A single turn carries every row of the set below to another of its rows. Some are shown first; where does it send the rows asked next?
varav: 208 125 -151 -109 70 197 109 -65 -212 -23 -152 -210 -65
fal: -122 41 163 -52 -58 3 -123 18 205 37 107 131 -13
tolal: 126 196 -127 -127 119 187 207 -104 -20 -55 -84 46 -135
dig: -274 139 -46 97 60 65 -2 -296 -59 126 28 47 -162
dez: 93 291 -138 73 -104 -32 92 47 -252 -1 -256 -247 -44
refe: 172 -134 51 279 74 -7 -61 -67 -198 -2 -269 -246 -80
Firol: 11 -78 32 -21 -54 49 173 -194 32 5 -386 207 -219
Vilil: 158 199 94 138 -117 -79 10 195 -110 -231 -176 -121 -92
lifep: -150 48 104 176 87 -126 -46 223 -54 299 -299 -188 66
por: -11 304 -203 -45 -136 146 54 82 -67 105 -156 -125 72
gofa: -198 59 119 99 42 -125 -66 130 -44 277 65 -14 -261
Notuv: 87 -57 122 -84 411 20 140 -26 15 162 -251 84 -187
Kobi: -218 58 31 -9 100 29 -32 38 -55 423 61 -63 -168
boza: -83 -43 85 -119 188 50 -11 10 35 315 119 28 -223
noge: 254 44 68 167 117 -77 157 -165 -147 22 -351 4 -270
Sib: 314 143 48 -56 -30 -30 116 -35 18 183 -409 22 -54
rure: -251 254 55 56 -87 -84 -28 -71 103 82 -18 158 -160
givug: 237 -58 42 81 -97 15 -86 72 -37 189 -337 -228 138
Nemas: -30 -24 -73 -112 -243 98 84 -51 66 200 -381 85 54
Dati: 94 -1 19 131 103 78 54 51 -66 -335 12 -32 -223
fone: -43 -143 254 236 261 -130 -17 173 3 0 -233 -25 -161
niror: -64 122 -26 244 -141 22 -80 223 -76 -134 -59 -204 37
Nafum: -76 -29 203 -2 131 -64 -29 104 48 207 113 76 -313
bidak: -149 -202 -1 113 -247 42 -67 -4 -46 76 -324 -100 46
Bop: 318 16 40 -50 46 88 52 32 -107 -236 -122 -109 -90
gaz: -119 -265 78 227 -73 39 47 -117 -88 -128 -307 35 -194
Fuso: -40 71 -20 -109 197 73 100 11 -44 396 -331 -59 32
Peve: -158 -98 12 -15 74 156 -142 -182 63 79 126 -32 -30

Bop -> Vilil
refe -> givug
Now these:
gaz -> bidak
niror -> por
dig -> Peve
Notuv -> fone
gofa -> Kobi

A single turn carries every row of the set below to another of its rows. Some are shown first; where does it send the rows asked next?
vaf: 100 208 -230 45 -156 107 310 197 12 439 -59 -56
libeb: 137 214 -251 -5 -116 104 300 189 42 411 -44 -88
Rav: -76 -74 158 -39 -120 296 -36 262 33 127 -194 -321
gil: 92 154 -243 65 -190 -25 37 131 70 -145 -106 93
vikuz: -32 279 26 -230 -280 46 185 419 -196 85 70 -38
Koni: -18 300 -11 -286 -242 37 191 378 -158 72 81 -85
kozur: -46 -45 -191 226 -188 -9 -66 260 57 -52 -87 -368
zef: -74 -73 169 27 -119 257 -65 241 -21 138 -207 -315
soluk: -35 -32 96 -13 -58 237 -107 162 0 79 -211 -347
sovi: -95 -131 -112 292 -272 22 -18 370 15 29 -84 -311
Dotip: -28 -57 130 -67 -72 280 -69 195 66 85 -188 -322
bipas: -23 342 -16 -170 -244 -18 134 332 -266 76 33 -76
vev: -111 -221 -64 167 -309 127 59 467 132 33 -45 -266
kifer: -37 316 30 -155 -282 21 170 381 -255 131 43 -50
Fot: -16 11 -72 181 -361 63 131 370 18 11 -97 227
safo: 9 -61 -199 45 -165 54 -23 253 205 -111 -52 -388
Bil: 105 159 -197 -10 -160 149 334 263 47 420 -40 -33
dev: 3 139 -144 230 -274 -27 28 224 -54 -48 -147 164
Gura: -65 -24 108 42 -90 219 -104 194 -32 124 -214 -345
Fav: -38 -187 -136 -8 -227 131 55 372 241 -63 -15 -328
beb: 13 356 -39 -232 -215 5 140 330 -217 64 55 -88
Dif: 21 -33 -96 -27 -336 126 180 380 186 -71 -35 218
ver: 96 168 -221 25 -164 119 324 247 19 446 -59 -40
pegu: 122 158 -232 -40 -131 129 330 217 70 393 -54 -58
Tasuk: 107 80 -197 -92 -232 73 126 220 204 -160 -36 141

zef -> Rav
Fot -> Dif
vikuz -> Koni
Now these:
Fav -> safo
pegu -> libeb

